Each path below is one point turned by a fixed rotation once a step. After each direction that follows a path, write how fast that rotation turns it, in degrees a step (0 if it stays still).
Each turn is a multiple of 5 degrees from 10 to 175, or 0.
Each row of a path follows its step; steps can be skipped.
Rotation 1:
step 1: [  3  13 -14  12 -17  -4 -13 -16  25   5  -1   0   4 -33   3  -3   0   8
  14  -4  19 -12 -18   4  -2   6  -5 -10 -10   2  18  -9  21   6   0   0
   8  16  22  -5  12  19  -4   4  15  15  -1   7 -13   5   7  14  -2 -17
  28]
step 2: [ -6  15  12   3  39   3 -15   9 -19  13   4   3 -15  -5 -11  17   1  -5
 -13   0 -16   3  -5  -7   0 -15  -7   3   1 -15   8   4 -24 -11 -14 -12
   1  10  -2 -21  -6 -17   4  -6  27  -9  13  -8  19 -19 -16  -2  -7  -9
  -1]
step 4: [  5 -17   0   2   5   8  -6  19  -2  25  24 -15   1   3  21   5  15 -13
 -14  -9  -5 -28   8 -12   3  -8   0   0 -21  -3  -9 -17  11  15 -16   5
  -7  -8  -4   9 -26  -2  12  24   0  -3  15  15  -3  17   0   7  -4   0
  19]
step 5: [  8   6  24  -9 -11  -2 -26 -14   0 -22   7   5   8 -11   5   2  -7  23
 -10  17  -4  -2  10   2  -7   9 -12  12  -1   0  24  19   1  -3  -2  -2
 -15  11  -1 -23  -1 -10 -14 -23  -9  20  -5  -5  -4   9   4 -20  29   2
  13]
step 6: [ -8  -7 -38  -5  -1  12   7  -5 -14  16   3   6  -5   4  -9 -21  -4 -10
   0  20 -13  -3 -31 -13   9  -3 -11   7 -17  -2   0  19  14 -11 -14   5
  10  17   3 -10  -3   4   8  18   4 -13 -19   4   0 -16 -15   9 -10  16
 -14]
step 8: [-11   5   7  -3  35  -9   4  -8  -2   8   0  -3  17   0   6  12  -1  14
 -15  11   3   6 -10 -19  17  -1   2  13  17 -36  -6   5   8  12 -22 -16
 -12  -5   0  -2   0 -12   5  14  13   7  19 -15  -6 -26  14   2  -7  -3
  14]
step 10: [  5  -6   7 -28 -18   0  20   6 -11  30   6   2   9   9  26   4   5   1
   1   4 -37 -17  -6  -2   4   1  -3  -7  11  11  13 -18  -9  -2 -18  12
   8   7   1   8 -12  -9  -5  18   5   5   6  -6 -11   9 -17  -6  10  10
  24]
step 11: [-12 -11   1   8   5  10 -15  -4  -5  -8   4  -2   4 -13   6 -18  -2  -1
 -30  17   6   2  10  -8 -34  16 -20  16   4 -15  -6  13  13   7  21  -8
   2  -5 -13 -26  14 -15  -4 -14 -26   5  -8   6 -13  15  -5  -5  -9   3
   6]
step 12: [  5 -10  -6   5  -6   1  12  -3  -2 -12   1   7  18   5 -15  -1 -29  10
  18  11 -10 -10 -19  17  20  -6   4   2 -23 -17  10  16   5   2 -19 -11
  -9  -4   2  -2 -25  15 -12  17 -10 -28   0  10  -8 -20 -13  13   1   1
  -6]
step 14: [-15  15  20   0  13  -8   4 -33   5   1 -18   9  35  -7   1   9  -6  -9
 -17 -11 -19  12 -16 -12   2  -3   2   0  -1 -16 -11 -12   3   6  -2  17
  17   3  -6  -3   0  -2  -5   3  20 -12 -11  -5   2  -6  12   9 -14  -7
  29]
[-2  5  3 -2  3  7 -2 -2  1 -1 -2  6 -2  1  1  4 -1  6  2 -3  1  1 -6  0
 -8 -2  3 -2  1  0 -6 -5  0  1 -2 -4  3 -3 -2  7 -3 -2  7  0  7  3  3 -1
 -1  1  1 -4 -2 -2 -1] | 60
[-4 -9  1 -4  3  2 -5 -5 -1 -3  3  0  1 -3  2  6  0  4 -1  3 -3 -2 -2  0
 -2  3 -8  1 -3 -3  7 -1  1  0  2  5  4 -2  2 -4 -5  2  0  3  6  1  5 -1
 -3  0 -1  5 -3  3 -2] | 0
[-2  1  5  3  2  1 -1  3 -2  2 -3 -6  1  2  3 -2  0  6  3  5 -4  6  2 -4
  0  0  2 -1  4 -5  7  1 -1 -7  3 -2 -2  1  1  5  0 -5  2 -2 -3 10  0 -4
  1  0  0  1 -1  6 -2] | 135
[ 2  5  2  3  8 -2 -5  5  0 -4  1  2  3 -4  0 -1 -3  5  3  7  0 -3  5  3
  0  4  0  8 -2 -6 -2  1  2 -1  1 -1 -4  3  4  1  1  1 -2  1  6 -6 -2 -2
  1  1 -2 -5  0 -2 -1] | 110
[-1  5 -8  2 -3  1 -5 -1  2  0  3  2  4 -1  0  3 -2  0  6 -6 -1  6  5 10
 -2  1 -3  1 -1 -1  1  1  1  0  4  1  2 -3 -6 -3 -1  3 -4 -4 -1  7 -2 -5
 -3  1  3 -3  1  2  3] | 170
Rotation 2:
step 1: [ -2 -11  13  -3 -12   4 -10  16   6  23  -6  21   5  12  10  15   6  -9
   0  -7  -1 -22  -2  11 -13   7   3 -26 -14 -22  32   7  12  -3 -20  10
  11 -10  -9  -3   9  -5  -5   5  -6  15   3  -2 -12   5 -14 -13  11 -14
  -6]
step 2: [  6  22  -9  14  -5  -1  24 -18  -7  -1  11  18 -22   0  -4 -11  10  -1
  -3 -10  -2  10   2 -13 -22 -11   3 -14  -3  -7   8   0   7  10 -10  -1
 -21   2   1  22  -1  21 -18   0  19   5  26 -10 -12   7  19  -1   0   8
   6]
step 6: [ -5   3   7 -11  -8 -18   1 -16  11  21  -8  17   3 -27  -3 -14   7  -2
   3   9   5   0  13 -10 -13 -21   8  11  -9  -1  -2  23   3   6  -4  15
  -9  15 -20   5   6  18 -14   0  -9  -7   3  20 -34 -15   3  -3  -5  13
   2]
step 7: [ -8  -9  24  -4  -1  -9   5 -13   2  -6   3  12  14  14  -4  10   6 -11
  -1   0 -29 -25 -15   4  -9  23 -12 -23 -16   0  13  -3  11  12 -18   0
   0  11  13  -3  15  21  13   4  -5   1   3 -10   0  12 -16 -14  -7  15
  -7]
step 8: [ 10  -1  16  16 -20   1  -4   8  -1  -3  13  -2 -18 -22  -8   2  15  32
   0  -4   0   6   0   9 -12 -11  -2  -9 -29 -21   5   8  19   5 -21  -5
  -4  -3 -15   8   3   2 -19  -2   2   9  15  -5  -7   4  15  12   6  -5
  23]
step 10: [ 12 -11   8 -13 -12 -25  28  -8  -7  -8  11  -1  -7  -6  -6 -13  -5  -5
  -3   0 -11  12  12  -7   6 -13  23   1  -7 -14 -19  -9  11  -2  15  12
 -16  -2 -21  -2   4 -16 -27  12 -21   1   3 -14  -1  -1  16 -13   3   1
   5]
step 11: [  1  -8  20  -4   5  17  14   9  15  -6   9   7  18  -5   6  -6 -17 -11
 -15   7   4  -4   8   7  -6  30   0  -9  -9   9  -3  -8  -3  19  -7  32
   8   8 -19 -11  -3  12  15  20  13 -20   7   7   3 -11  -1   4  16  11
 -14]
step 12: [  2  -4  -9   4   9 -15   6  -5  -4  -8 -14 -12  -1 -19   9 -18  21  -4
  12 -18   3 -19   3  11  -8 -14  18  10 -16 -13   5  10  23   9 -18  -8
 -10  10 -23  -6  14   7 -19  -3  -8  -3   4  18   6 -17  -9  -1   1  19
 -13]
step 13: [ -8 -21  35 -13  -2   2  16   4  18  13 -24  21   6  11   0  -1  11  -6
 -13  -4 -12 -15 -11 -11  -8   6 -10 -15 -10  -1  12  21  -3 -22  -4 -11
  -3   5  -6   2   5  13  11   1  19   4  12  -3 -20  -2   4  14  -1  -2
 -11]
step 14: [ 13   6  -1   2 -15 -14   5   2   1  15  19  12  -6   5 -18 -16   9   4
   0 -24   9  -8  -6   6 -15  -8  -2  -2 -29  -5   0 -14  21  12  -7   8
 -10   0   7   6  19   5 -13 -25  -5   3   1 -12 -18  14  -2 -29  11   3
  17]
[-6  2  3 -3 -2 -6  7  1  2  2 -3  1  4  0  6  2  2 -3 -2  1 -6 -1 -2  0
  9 -4  1  5  5  0  0  2 -2 -5 -3 -2  2  0  4  0 -3  1 -5 -3 -7  1 -2  4
 -1 -1  3  2 -5  5 -3] | 115
[ 3 -1 -1 -3 -1 -5 -5 -3 -1  5  3 -2  7  0  4 -2  5  8  1 -7  5  1 -3  1
 -7  0  3  1  1 -3  0 -2  0 -4  0  1 -6 -1  5  1 -4  0  0  7 -5 -2 -4  0
  3  0  5  0  3  3  0] | 175
[ 1  0 -6  4  0  0  3 -4 -3  9  1  4 -3 -9 -8  0  0  3  0  1 -3  2  0  0
  0 -3  2  7 -3 -2 -8 -3  2  1  1 -3 -1  2 -1  3  2  0 -2  2  0  4  4  6
  2  2  3  3  0  1 -2] | 175
[ 1 -4 -3 -3  4 -2 -3 -2 -2 -4 -5 -1  0 -3  2 -6  0 -1  2 -1  3 -3 -5 -2
  8 -4 -6 -1  1 -2 -7 -1  3  0 -4  3  2  4 -4 -2  1  4  7  3  0 -3 -2  1
 -7 -1  3 -1  3 -3 -7] | 55
[-3  0 -4  5  1  0  6 -4 -5 -4 -2 -2  1  4  1 -2  2  0 -4 -2  1 -1 -5  0
 -2  3  2  6 -2  1  3 -5  4  8  4 -3  2 -2  6  6  5  3  3 -4 -5 -7  0 -3
  1  1 -1 -4 -2  0 -4] | 155
[-1 -1  0 -3  5  3 -5  0  2 -1  0  0  8 -3 -2 -3  3 -2  0  3 -4 -1  3 -3
 -4  6  6  2  2  0  4  5  1  3 -3 -3 -7 -1 -3 -1  4  0  3 -3 -4  1  3  9
 -5  0 -4  0 -2 -2 -5] | 60
Rotation 3:
step 0: [ -3  -4  -2   2  10  24  12 -15   3  16   5  -6  -6 -15  -8   9   3  -1
 -26  -6  20  -9  13   5  17 -10   3 -15 -23 -14 -14  -9  -5 -11  19   7
   0   6  -7  14   9  12  -1  11  33  -1   6   9 -11  -3  -5   0 -18  11
  -2]
step 1: [  0 -11  15  -4  -4  10  29  -8   7   4 -11  -9   0   8  -9 -16  23 -13
 -10  -1   2 -25  23 -21   7   4  26 -16  -7 -12 -12   0   6  -6   1   2
  -4   0 -14  12 -13  -1   1  -4  20   3   5   1 -13  -6 -11  10 -23   3
   5]
step 4: [ -1 -10  14  -4  -2  -5  28 -22  -2  -7  11  -8   3  -3   9 -11   0  -6
 -10  -9   5  10  23 -15  -4  12  -6 -19  -6 -28   8  10   5 -20  -5  -5
   0  -9 -10  12 -20  16  -7   7 -18   2   8  20   3 -21 -10  -8 -14   8
  -7]
step 5: [ -9 -17   7  -1  10  -9  -2  -4  -6   1   6 -14   6   3  10  -5 -20 -18
 -16 -17   9  20  15  -2  10  -2   0  -6 -21 -13   0  11  -1 -15  26  16
  -3   0  -5   6 -34  17  -4  -5  15  12   6   6   9   5 -13 -16 -16  -4
  -4]
step 6: [ -3  -4  -5  -6   6  24   1  -4  -4   7   0 -11  13   3  22 -13 -10   7
 -15   3  11   7  29   0   2  -8   9  -7  -4 -28  -7   0  10 -27   0  13
  -4  -6  11   3 -15  13   1  -2   5  12   9  17 -13 -22 -24  10 -11 -11
  -3]
step 7: [  4  -8  -5  21   6  16  -6 -13  -2   2  -2  -5 -16   2  10   0  11   3
 -13 -16  21  -1  14 -18  14   1   5  -3  -4 -13  17  -4 -14 -29  12   6
   5  -3 -14   2 -25   9 -14   0  23  18   5  11  -7  -6 -19   0 -13  13
  -4]
step 9: [ 23 -10  -4   0  12  15  18 -21 -14   9   8  -3  -5 -10   3  -2  22 -18
  -7 -17   1  -9  32  -4  13   0 -25   3  -1 -13 -14  -5  -7 -20   2   0
  -1 -11  -5  -3 -10  -2   0   3  14   8  12   0 -22  -7 -11  16 -11   5
  -1]
step 10: [ -4  -6   4   2  12   6  22 -23 -12   7  14  -7   9 -15  -9  -2   8 -12
   5 -10  14   1  33  -5  18  18  17 -12  -3  -4  -4  -9   8 -30   7  -5
  -4  -6  -6  21 -16  -8  -7  -1  18  10   3  -4  10  13  15   4  -4  11
   6]
step 11: [ 22 -11  23  -4   8   0  14   0 -16  -1   1 -12  13  -6   3  -9  -2 -22
  -2   4  10  -8  25   6  -8   2 -10 -18 -28 -19  -7   5  12 -30   0 -11
  -2 -14 -14  -3 -10   9  -6  -8   7  -3  18   2  -4   0  13   5 -13   2
   8]
step 12: [ -3   1  16  -6   0   2  14 -14  -2  25   6   4  18 -22  18  22  -1  -4
 -13  -7   8  13  26  -1   1   3  -1 -17   1 -10 -12   5  -2 -22  11   9
  -5   1 -18  -1 -16   9  -3   2   9   6  17  10   1  10  -3 -12 -26   6
  15]
[ 4  2 -1 -2  1  4  2 -3  1  1 -2 -2  5  1 -9 -6 -1  2 -1  4 -8 -1  0  3
  0 -6  3  1 -5 -5  1  7 -5 -4 -1  4  5 -2 -2 -2  2 -2 -1 -7 -2 -2  0  1
 -3  1  2  0  2 -7  0] | 140
[ 5  1 -4  2  0 -1  4  3  2 -3  1 -2  1 -3 -2  3  1  1  2  3 -5  2  2 -4
  2  6  6 -5  6  1  3 -4 -8  3  0 -1  5 -4 -5  0 -7 -5  2  0 -1  2 -2  6
  5  0 -5 -3  1  3  1] | 130
[  1   2   1   1   0  -2   1   0   1  -2   0  -3   4  -6  -4  -5 -10   0
   4   2   7   1   3   1   1  -3  -7  -1   1   5   2   2   5   0   0   2
   4   0   1   1  -2  -1   0   5  -3   1   6   6   5   1   3  -4  -3  -3
   5] | 55
[-6  1 -8 -3  6 -4  1 -5 -4  0  4 -3  1  5 -3 -4  1 -2  4  0 -2  0  1 -2
 -1  0 -5 -3  0 -4 -4  2  2  7  3  3  0  4 -3  2  1 -2  7  3  0 -1 -2  0
 -1  5 -6  3 -4  3 -2] | 85
[-2  3  4 -1  1  3  2 -1 -1 -4  4  4 -1  3 -3 -2  5  8  0  1  3  7  4 -2
  4  1 -1  3 -2 -1  2 -4 -1 -1 -2  6 -5 -6 -2  2  9 -1  0  7  1  3 -4  3
  1  0 -1  1  2 -1  6] | 115
